rotation steps, each row followed by its count of steps
The counts run from 0 to 319.
97 99 103 92 105 131 75 108 90 63 87 114 95 79 84 101 83 117 76 42 106 77 113 68 131 98 75 116 118 83 100 96 111 95 90 -> 105
98 85 85 80 50 137 128 107 138 128 95 106 102 127 87 81 90 96 88 122 67 119 112 70 92 116 99 72 108 106 79 104 123 110 136 -> 46
98 87 91 87 106 115 71 97 83 65 74 99 106 62 99 124 97 99 75 49 108 82 114 98 109 85 70 124 102 86 106 101 92 94 54 -> 106
97 111 80 63 118 74 90 90 133 91 77 128 58 128 95 119 69 116 136 89 83 81 113 101 102 113 73 100 116 119 110 127 122 114 116 -> 126
88 107 81 83 117 103 64 127 116 98 107 100 95 113 110 102 92 83 121 78 122 92 89 101 92 66 69 120 65 95 105 120 101 157 79 -> 247
108 101 82 116 92 115 107 88 151 124 85 113 131 120 86 100 104 73 118 112 126 85 132 104 97 116 80 92 104 132 112 76 128 88 100 -> 286
125 118 87 107 121 87 90 66 112 82 82 127 100 90 93 105 61 102 139 92 103 107 84 119 64 99 99 121 67 116 111 90 132 120 119 -> 124
77 86 115 141 85 92 85 112 118 118 77 117 121 111 98 101 62 83 111 105 100 122 157 93 74 131 90 95 107 94 120 96 99 108 116 -> 155
82 92 94 86 67 106 118 77 93 106 72 100 134 108 109 109 84 111 97 98 94 130 125 123 108 126 103 134 72 110 114 107 91 104 51 -> 55
66 101 119 88 55 105 94 103 64 97 80 122 97 91 97 93 63 109 90 67 127 65 95 96 104 69 97 104 121 82 124 101 103 77 71 -> 69
95 113 65 137 81 148 69 84 112 83 83 81 117 90 136 98 87 62 103 103 98 76 99 97 86 117 81 106 106 103 77 95 132 106 78 -> 113
119 67 118 113 98 105 72 121 107 59 103 113 101 63 85 104 95 101 75 72 131 67 111 84 89 75 69 94 84 80 92 79 109 106 129 -> 241
116 92 97 119 116 96 77 122 125 93 124 156 110 117 125 121 113 109 98 85 129 94 124 137 106 84 74 145 88 86 102 108 113 106 95 -> 22
105 61 93 64 106 104 127 127 70 142 127 117 88 106 87 102 80 107 85 71 90 133 102 102 91 64 110 111 98 67 105 104 105 138 95 -> 174
70 75 118 47 112 113 100 66 102 110 112 114 91 79 108 112 105 117 70 65 87 107 109 96 75 106 110 61 95 124 103 69 95 104 101 -> 136
92 117 118 63 99 116 87 107 107 110 65 87 82 94 114 103 62 100 101 93 83 123 104 105 118 128 79 121 110 97 121 75 153 139 90 -> 3
120 53 78 125 91 86 70 102 87 75 92 111 103 88 101 111 103 67 98 102 101 89 121 118 43 74 84 80 75 88 88 125 116 116 114 -> 117
107 66 76 119 104 107 67 99 92 73 111 100 105 127 111 92 108 88 86 82 106 69 101 109 51 69 71 84 102 98 68 134 101 124 115 -> 116
107 69 78 59 111 79 117 120 97 57 116 120 102 110 117 111 116 114 82 102 117 65 73 116 120 113 85 123 65 109 88 86 126 86 106 -> 95
91 126 69 48 83 130 119 110 135 116 99 127 98 106 84 97 80 126 81 79 77 98 81 99 117 79 98 129 114 87 95 111 117 92 83 -> 178
105 91 84 90 95 85 102 89 68 106 112 86 117 137 96 115 69 108 106 90 140 70 104 108 124 109 66 138 110 106 119 99 64 102 64 -> 195
94 87 103 121 112 124 81 104 90 99 113 78 117 104 113 94 87 65 89 68 133 92 103 66 81 125 87 78 111 91 75 41 99 133 118 -> 239
98 65 96 114 65 128 117 88 41 97 94 91 95 109 115 121 120 69 106 111 121 87 107 97 95 107 95 82 110 104 89 92 104 98 49 -> 201
120 123 91 75 76 150 130 90 116 130 93 103 94 83 110 111 71 87 118 98 98 116 94 106 106 96 104 113 108 99 104 79 142 108 63 -> 40
115 92 79 116 103 104 113 94 56 93 93 81 116 141 94 116 77 98 124 109 135 86 107 118 113 96 69 155 113 103 113 84 89 100 86 -> 196
97 98 109 70 57 86 107 94 126 87 107 114 98 90 123 83 59 106 76 82 100 89 68 76 67 115 128 75 87 74 92 127 114 107 67 -> 84
83 90 71 105 99 102 131 86 99 91 91 109 115 139 93 96 116 75 100 93 80 101 63 103 72 112 128 103 50 121 74 99 129 124 114 -> 218
79 97 98 84 88 109 109 137 105 121 69 134 69 127 107 116 122 98 139 97 116 86 99 105 96 82 71 91 135 110 117 115 126 86 71 -> 163
128 57 109 59 62 117 108 91 120 115 130 110 112 97 120 76 97 114 48 102 91 105 119 96 90 107 108 72 112 99 101 121 98 104 70 -> 48
84 107 79 109 113 147 77 94 105 77 92 116 102 103 108 120 100 93 130 77 108 95 92 87 97 76 69 139 63 107 73 76 90 132 111 -> 109
86 98 91 62 122 80 104 94 100 80 107 95 98 110 112 141 114 104 84 59 129 67 87 102 130 110 85 119 101 105 98 68 92 108 72 -> 231
118 99 90 80 123 102 117 45 103 110 114 97 74 125 134 118 114 78 115 110 87 107 105 103 83 155 96 93 113 125 97 80 118 141 89 -> 129
96 74 59 63 97 65 114 119 91 74 98 85 113 103 99 124 108 99 90 117 104 69 95 112 126 136 75 112 80 103 99 77 128 67 106 -> 96
92 74 92 81 81 84 95 87 109 114 91 100 114 129 122 95 103 108 107 108 125 89 122 123 45 91 73 64 105 130 118 105 86 103 67 -> 289
85 83 111 122 82 137 135 80 87 76 67 129 119 126 120 94 121 120 86 102 112 79 118 89 92 123 95 101 123 124 82 85 95 71 90 -> 62
86 104 88 118 84 133 79 85 136 111 88 106 157 95 125 86 104 83 72 87 117 106 122 111 66 108 96 88 93 126 103 67 108 83 73 -> 150
96 88 113 99 85 143 133 94 87 111 76 116 87 84 95 90 66 102 87 96 71 142 92 82 53 106 105 84 145 77 103 80 122 93 94 -> 171
112 73 62 87 121 124 99 96 75 105 111 83 95 119 103 130 119 90 83 83 86 102 106 157 101 88 80 122 118 107 81 69 133 102 133 -> 269
71 115 64 99 70 92 111 116 126 112 63 86 126 126 84 122 69 88 99 84 83 115 113 108 108 94 109 136 101 73 102 113 93 84 77 -> 316
109 90 69 88 136 62 62 78 94 125 121 107 99 97 96 112 68 77 112 61 114 89 99 111 81 98 104 92 93 104 128 112 109 126 66 -> 122
97 85 79 86 85 97 132 99 109 105 111 101 103 134 81 101 121 80 86 72 110 59 56 94 69 56 91 97 106 99 72 115 101 119 94 -> 79
68 105 108 116 87 91 118 71 60 132 84 91 107 104 75 122 65 69 119 79 107 94 95 85 73 90 78 126 117 92 98 74 68 106 80 -> 71
105 95 80 94 121 100 79 84 90 95 92 118 103 71 103 95 71 92 91 79 88 120 97 129 65 133 108 91 103 112 135 94 139 83 67 -> 259
